Rows are one point carried round by a steady rotation, each followed by how many steps it has turned.
The counts run from 0 to 366.
[-12  -9   6  -2 -12   6 -23   3   4 -29 -11  15  12   0  -1  10   6  -1
 -14  -4   6   3  17  -8 -31 -10   0   0 -10 -27 -11  15   5 -10  -4 -23
 -14   1  -5   7 -12   5  -3  -7 -20   7   8   4  -5   9  24  22  -2  20
  20   8  24   9   2   4  -9   1  -5 -15 -10  -8   2  -6   4  -1  17   9
  -1  -1   7  -7  -1  15  -1  10  -3]
7
[-16   6  15  -6  -8  10 -23   5 -18 -26   3  18  16  -1   5  18 -16   1
  14 -13  14   3  20 -10 -21 -15   4  -5 -10 -13 -19   8   2 -21   4 -21
  -7  12 -14  15  -7  13  -5  -6 -21   8  -3  15   5  15   8   6   5  10
  13  13  17  14  -9   6   5   9 -12  -7  -3  -9   4   0  -7   4  -4  12
  -3  11 -12   2  16   1 -11  -4  -4]
113
[-22  -8   4   3  -4  11 -14  -1   3 -33  -2  22   2   7   2  10  -3   4
   0   1  14   4   7 -15 -37 -12  -4  -1   0 -18  -7  13   3 -18  -4 -11
  -3   6   1  15  -6  10  -6 -12 -12  -1  13  14   7  24  19  14   5  11
  16   7  20  10   4   7   3   1  -4 -13 -10 -11  14  -1  -5 -10   8  20
   8   7   4 -11   5  12  -3  13  -4]
13
[-20  11   0  -1  -9  12 -13   2   5 -27  -4   8  15 -12  12   4 -12  13
   5  -6  10  -3  18 -14 -41 -12  -2   1  -3   3 -10   3  15  -6  -5 -11
  -6   0  -3  11   3 -11  -1  -5 -29  -1   2  22  -1  17  11  10   8  14
  16  13  19   5   4   9  10   9   1   1  -6  -7  -1   5   4 -11  10  13
 -28   5  -3  -1  14  13   7   3 -11]
180
[-13   6  13 -15  -3  13 -22  12  -5 -27   3  24   9  -6   9  11 -13   4
   2  -6   6  14  24  -7 -23 -14  12   4  -3  -8 -19  16   7 -19  -4 -13
   1   1 -16  16 -11   9 -15   1 -18   6   2   8   5   9   9  18   7   6
  20  -4  14  19  -6   1  -4   5 -12 -14  -6   0  -3   4  -5   8  -1  22
  -3  12   3  -5   9   6  -3   8  -2]
193
[ -9  -6   7  -2  -5   2  -4  -1 -19 -30  -3  19  11 -11   2  10   5   2
   8 -13  12  -1  16  -6 -16   1   4  -3  -6 -20 -13  23  16  -9 -12 -11
 -10   7 -20   7 -11   3  12   3 -17  14  -8   4  -2  24   6  23   3   6
  21  11  20   9   4   7  -4   9 -12  -9 -22  -6 -12 -24   0   0  -5   8
 -16  14  -6   2   1   8  -9   3   1]
71
[-14   4   2  -3   1  24 -11   5   5 -25   7  15   8 -11   9   3   2   7
   2  -8   1   8  20 -15 -34  -3   4  10  -6  -2  -9  12  12  -4 -16 -17
  -5   2  -8   8   1   5   1  -2 -34   8   4   7  -6  20   8  12  11  12
  12  -1  22  10  -4   6  -2  25  -8  -8 -13  -7  -5 -12 -13   1  -1  23
 -14  14   3   1   3  21  -4   6  -2]
278
[-13  12  15 -17  -3  11 -22   8  -9 -28   1  20  12  -6   7  12 -13  -1
  -1 -11   3  14  27  -8 -23 -14  11   6  -3  -8 -21  17   8 -18  -6 -14
   4   4 -16  20 -10   9 -11   2 -22   6   4   5   4  11   6  20   8   8
  15  -3  13  14  -9   1  -1   5 -13 -14  -7  -2  -1   3  -9   7   1  18
  -6  11   0  -1  12   5  -5   7  -6]
194
[ -9   0   6  -4  -3  17 -10  -1 -14 -34  -5  24  10  -6  13   4 -14   5
   9  -8  14   5  18  -7 -25  -6  -7  -9 -11  -5  -7  16   1 -24  -4 -10
  -8   9 -14   5  -8  -1  -7  -9 -20  -3  -3  29  -4  20  10  10   5  13
  13  12  18  15  -4   5   6  14  -5  -1 -11 -14   5  -5 -11  -1  -7  27
   1  15  -3  -2  10  10  -5  -2  -3]
109
[-11   5   6   8  -2   6  -7 -10 -16 -37  -9  18  14   0   6   8 -12   7
   5 -12   1   4  20 -12 -30  -5  -7  -4  -5 -21   1  22  13 -11  -2   2
   0  -1  -5   2  -5  -7  -1  -5  -4  -5   3  26 -10  21   7  20  -1  18
  20  15  17   3   4   6  11  -9  -4 -13 -22 -19  -6  -4  -8 -16   3   8
 -11   6   0 -10  -9   1   2   6   0]
303
[ -6  11  -5  -2  -6  11  -6   3  -3 -27   1  16  12  -6   6  13   0  15
   7 -18   6  -6  19  -5 -38  -5   9   4   7 -12  -8   3  17  -1 -11 -15
  -7   3 -10  13   1  10   1   5 -24   6   5   7  -9  19  10  16  18   3
  15   7  24  12  13  19   8  11  -4   0  -8  -2 -11 -10 -17   0  -1  15
 -15  10  -3   4   0  15 -10  12   6]
358
[-19   3   5  10  -4   9  -7  -4 -12 -29   4  17   1  -3  -6   0   0   5
  15 -15  14   6  35 -19 -29 -12  17   7  -1  -7 -13  23   6  -8 -15  -6
  -1  -5 -11  13  -2   9  -1   5  -9   4   5  15  -1  24   9   4   8  10
  22  17   6   6  -5   7   8  11  -9   3 -14 -11   1 -12   3 -22   1   8
  -7  12  -7   1  -2  10 -11  -6 -14]
343
[-11  14  14   6   3   1  -9  -5  -5 -22  -3  10  10 -10   4  13  -7  14
  -3 -16   7  -1  29 -16 -27  -7  11   2   5 -19  -8   8  10  -6  -2 -11
  -2   5 -14  15   9  11   6  -3  -9   1  10  13  -4  37   0   9   8   4
   7  12  20   1  17  10  13   4  -7 -13 -13 -18   0 -11  -8  -1   3  14
 -12  17 -11  -3  -3  -5 -10   8 -11]
163
[-15   8  10  -1  -5  12 -17  -5   2 -19  -4  13   6 -15  -1   7   0  10
  -3 -14  14   2  28 -13 -25  -9  13  -4  -5 -11 -16   9  -3 -14   2 -19
 -14   9 -19  14   4  14   0  -9 -16   8   6  15  -8  28   6   2   5  11
   5  14  17   5   8   2   7  12  -5  -1  -1 -17  13 -15  -7   0   7  21
  -5  16  -9  -1   5   0 -15  -4 -17]
244
[ -5   8  -3  -8 -12   1  -7   3 -10 -29  -2  18  18 -10   3  12  -2  10
   9 -18   8  -7  15   2 -33  -4  10  -2   7 -12 -11  11  17  -5  -8 -13
  -9   8 -11  10  -7   6   6   6 -22  12   0   5  -3  15  16  25  12   5
  21  11  24  14  11  18   4   2  -9   0  -6   2 -14 -13 -12   0   2   5
 -18   9  -3   3   3  16  -6  10   7]
356
[-13   1   4 -13  -8   3  -6  -6  -6 -33 -11  25   3  -3   3  16   8  10
  -2 -11  12 -12  11  -5 -26  -5   0  -6  -5 -20 -12  18  13 -12   0 -12
  -5  13 -25  14  -2   7   5   1 -13  13  -4   1  -6  28   2  21   2   1
  12   6  22  10   9   5  -4   6 -10  -8  -9  -6   3  -8 -15   1   3  18
  -8  12  -1  -4   3  -1 -18  15  -2]
153
[-14   7   8   6   3  11 -15  -4   1 -34  -7  14   4   1   0   3  13   5
  14 -13   3   8  25 -20 -38  -4  17   5  -9  -4  -5  17  13   1 -16  -2
  -3 -14   2  -2  -4   2   1   1 -16  12   9  14  -3  13   7  14  -1  23
  17  10  17   2 -13   4   4   2  -9  -8 -17  -9  -4  -5  -7 -18  20  -5
 -17  10   1  -1   0  11   6   7  -6]
133
[-15   8   2 -13  -7  -4 -15  -2  -1 -40 -17  25  -2  -6   3   3  10   9
  -3 -10   8  -2  31  -6 -26 -15  10   5  -3  -5 -10  27   4  -6  -8  -8
  -3   0 -15  16  -3  -2  -7   6 -10   5  -1   5   2  16   7  20   0   5
  25   5  17   9   1   6  -4   9  -9   1  -7   1   1   7   2 -12  15  18
 -10  12   3  -6   1   7  -9  14 -15]
56
[-11   3   4  -7  -2  14 -10  14  -1 -27   4  16   9 -15   6   5   0   5
   6 -11   8  12  24  -6 -28  -4  20   6  -4  -5 -12  19  10  -9 -12  -8
  -9 -10 -10   7 -13   0  -6   5 -21  14   0  14  -2   7  12  26  10   6
  26   2  15  16  -3   1  -9  10 -13 -11  -9   1 -16 -12  -2   4  -2  16
 -18  10   5  -4  -2  13   9   4   5]
273
[-12   0  15  -5  -3  -1 -14  -5  -8 -27 -15  19   9  -7   7  10   3   7
   4  -9  23  -3  16  -9 -22  -5   7 -14  -8 -10 -17  11   8 -10  -7 -13
 -10   8 -14   8  -6   5   6 -10 -12  12   0  16   9  32   4   7  -3  14
  10  17  22   1   0   3  -1   4  -6  -7 -15 -12   7 -14   5   2  19   4
 -10  18 -12   1  18   0  -5   1 -19]
249
[-17   3  10   7  -8   4 -13   0 -10 -27   1  11  17  -8   2  10 -14   5
   9 -11   4   4  23 -13 -27 -10   5  -2   3 -21  -3  15   2 -19   8  -5
 -13   0  -3  12  -8   0   0  -6  -6   5   5  24  -5  11  16  23   4   9
  21  22  17  15   3   8  12  -7 -13  -7  -2 -14  -6  -1  -5  -9  -7  13
 -17   9  -1 -13 -10   2   5   4   6]
307
[-14  -1   4  14  -3   7 -11  -8 -12 -35  -4  14  13   8   2   6   2   5
  17  -8   9  -2  13 -17 -38  -6  -3  -1  -5 -17  -6  10  13  -2 -13  -9
  -7   2   8   2  -6   8   6  -9 -20   3  10  11   2  21  13   7   1  22
  17  17  25   4  -6  15  10   5  -1  -8 -21 -16  -2 -10  -9 -14  13  -5
  -8  10  -5   3   4  12  -2   7  -2]
214
[-17   6  10   4  -2  20 -10  -4  -9 -28   4  12  19  -7   5   8 -14   6
  15 -15   3   4  14 -16 -39  -1   3  -8  -3  -6  -5   8  11 -16  -1  -3
  -8   1  -5   2  -7  -3   3  -5 -17   7   4  30 -11  13   8  13   7  22
  11  17  15   8  -9   6  14  -4  -6  -6  -9 -15  -2 -11 -21 -11   0   7
 -23   7  -3  -4   3   5   7  -3   5]
311
[ -6   4  15  -3   2  -1  -9  -4 -11 -24  -7  24  10  -9   3  15  -7   8
  -2 -16  13   8  20  -4 -26   1  14  -9   6 -22 -13  12  10 -13  -6  -7
   3  11 -19  14  -6  12   3  -1  -4   9  11  11   2  34   6  20   7   4
  10   8  22   7  13   9   7  -8 -10 -14 -14  -9   0 -18 -12   6   6  12
  -4  19 -10  -3   2  -3  -6  10  -5]
160
[-14   1   4   8  -6   6 -12  10   0 -23  -5  10  12 -15   8   4 -10  10
   4  -6  24   7  23  -7 -33  -5  14  -8   0  -9  -7  10   6 -11  -4  -8
 -14 -11  -3   5  -9  -6  -2  -6 -13   3   6  32   0  17  21  14   7  13
  25  18  16   8  10   8   5  -2  -5  -5 -10 -11  -6 -12  13  -5  13   7
 -19   6  -5  -6   2  14  12   1  -7]
175
[ -9  13  12 -10  -2  19 -22   4   6 -28  -8  19   6   3   7  13   1   7
   3 -13  13   9  23  -7 -37 -11  21  -5 -12  -2 -15   5   4 -11  -8 -16
   0  -3 -13  10  -5  14 -15  -3 -18   8  13  20  -2  15   4   2   7  18
   5   2  16   5  -7   0   4   1  -3  -8  -6  -8  10  -2 -17   2  20  11
   1  10  -4   4  17   2  -7   4 -11]
327
[ -9   7   0  11  -5   6  -9   3   1 -24  -8   7  11 -13  10   1 -10  15
   2  -9  16   0  28  -9 -31  -6   9   0  -4 -14  -1   9   9  -3  -4 -11
 -17 -11  -7   3   1  -8  -3  -8 -13  -3   6  35  -9  22  13  11   5  13
  21  21  17   5  15   6   9   6  -3  -3 -14 -16  -9  -8  11  -6   9  11
 -21   8  -6  -6  -4   8   3   0  -7]
173
[ -7   6   2  -2  -6  10  -4  -2  -8 -29  -3  23   4   0   3  17   0  16
  -4 -17  14  -3  24  -3 -26  -8  10  -1  -6 -26  -8  14  13 -11  -3 -16
  -4   2 -28  15  -1  17  -7   4  -9   2   4  15 -14  27   0  13  12   2
  11   5  15   5  17   4   3   2  -4  -8 -12  -9  -1 -12 -13  -1   1  21
   2   8  -3  -3  -4  -2 -22   4  -3]
156
[-21  -5   2  -9  -6  17  -1  -5   0 -33  -2  26   1   4   0  16   9   8
   5 -11  20  -5   4  -9 -34  -4   7  -7 -11 -13 -15  17  18 -16 -11 -10
   0   7 -21  12  -8  11   3   2 -15  16   1   7  -3  24   0  13   7   8
  11   3  13   6   0   1  -6   1  -5 -12 -13  -4   3 -17 -13  -7   4  13
  -4   4   1  -2   7   6 -11   5   1]
150
[-16   2  11   8  -4   3 -13  -4 -11 -32  -1  15  11  -8   4   8 -12   8
  10  -9   8   3  23 -14 -25  -9   2  -3   2 -20   1  18   1 -18   8   2
 -13   0  -1   6  -7  -4   0  -8  -4   2   1  26  -3  16  18  23   2   8
  24  21  18  15   3  10  10  -5 -13  -8  -8 -15  -4  -3  -5 -10  -6  17
 -14  13  -2 -14 -11   0   4   8   7]
306
[ -6  11  -4  -5 -11   5  -7   1  -8 -27   0  16  18 -10   5  11  -2  12
   8 -19   4  -5  18  -3 -35  -3   8   2   7 -11 -10   7  14  -2 -10 -14
  -7   6 -11  14  -1   9   5   7 -24   8   2   5  -8  19  13  23  14   4
  17  10  26  13  12  20   8   7  -6   0  -5  -1 -10 -11 -17   0   2   7
 -17  10  -4   5   1  13  -8  11   7]
357
[ -8  13  13  -2   0  13 -15  -2 -18 -36  -4  20  15   7  11  13  -9   7
  17 -15   9   0  16 -10 -26  -7  -1  -6 -14 -11 -13   8  12  -9  -4 -14
  -1   8 -14   4  -3   8  -4  -6 -22   2  -3  17   3  22  -4   2   5  17
   8   9  22   7 -11   4   6  11  -5  -8 -18 -13   1   1 -15   3   3   6
  -4  14 -12  10  18  -1 -13  -3  -3]
116
[-11   6  12   4   6  10  -9  -4 -15 -30   0  19  10  -9   9   8 -12   9
  17 -14   9   5  19 -13 -28   3   8 -10   0  -8  -3  14   2 -19  -1   5
  -7   4 -10   6  -4   3   1  -7  -5   7   2  31  -2  23   6  16   4   9
   9  18  19  12  -3   8  13   2 -13  -7  -9 -17  -1 -10 -23  -3  -7  17
 -11  22  -7  -5  -1  -4   0   3   4]
29
[ -5  11  15   0   2   2 -19   4 -16 -39  -8  20   7   8  11  19  -1  10
  21  -8  15  -2  20  -7 -19  -8   7  -3 -12 -19  -7   8   6  -5   0 -10
 -14  -1  -7   5  -5   9  -6 -11 -13   6  -4  18   9  21   1   8   0   8
  17  12  25  10  -6   7   1  11 -12  -9 -16 -11  -5   9  -8   9   9   9
  -4  23 -11  -1  10  -5 -11  12   1]
119
[ -6   1  13 -10  -1  13 -11  -1   0 -25 -10  22   5 -18   3   6   3   6
  -6 -12  14  10  20  -3 -25   3  14 -14  -9  -8 -11  20  -2 -20  -5  -9
  -9   3 -21   5 -12   4   0  -7 -10  13   6  22  -9  22   7  18   0  17
   5  10  18   6   1  -2  -3   1 -10  -9  -7 -13   7 -22 -19   4   9  21
  -4  16  -1  -6   1   1  -3   1  -8]
240
[ -9   3  11  -4   0  -2 -15  -4 -10 -39 -15  27   0  -2  -1   1   6   2
   3 -11  16  12  32  -8 -22  -7  17  -5  -7  -9 -11  30   2  -9 -14  -4
   2  -7 -14   5 -11   3  -8   2  -1   5   4  17   2  18   5  15  -4  17
  22   8  12   6  -4   0  -3   3  -9  -7 -20  -8   3  -6   2 -11  19   6
   1  14  -3   0   2   4  -6   5 -17]
337
[-20  11   4   4   0   6  -6   6  -5 -32   3  16   6   2   8  10  -8  15
  19 -12  17   2  26 -15 -34 -11  21   7   1  -3  -9  12  21  -4  -9   0
   2 -13  -7  11  -1  -2  -7   5 -10   0   2  24   7  21   3   8  13   2
  27   8  10   5   1   5   9   0  -7  -7 -16  -4  -8   3   7 -11   6   7
 -20  11  -8  -3   8   6   2   4  -6]
263
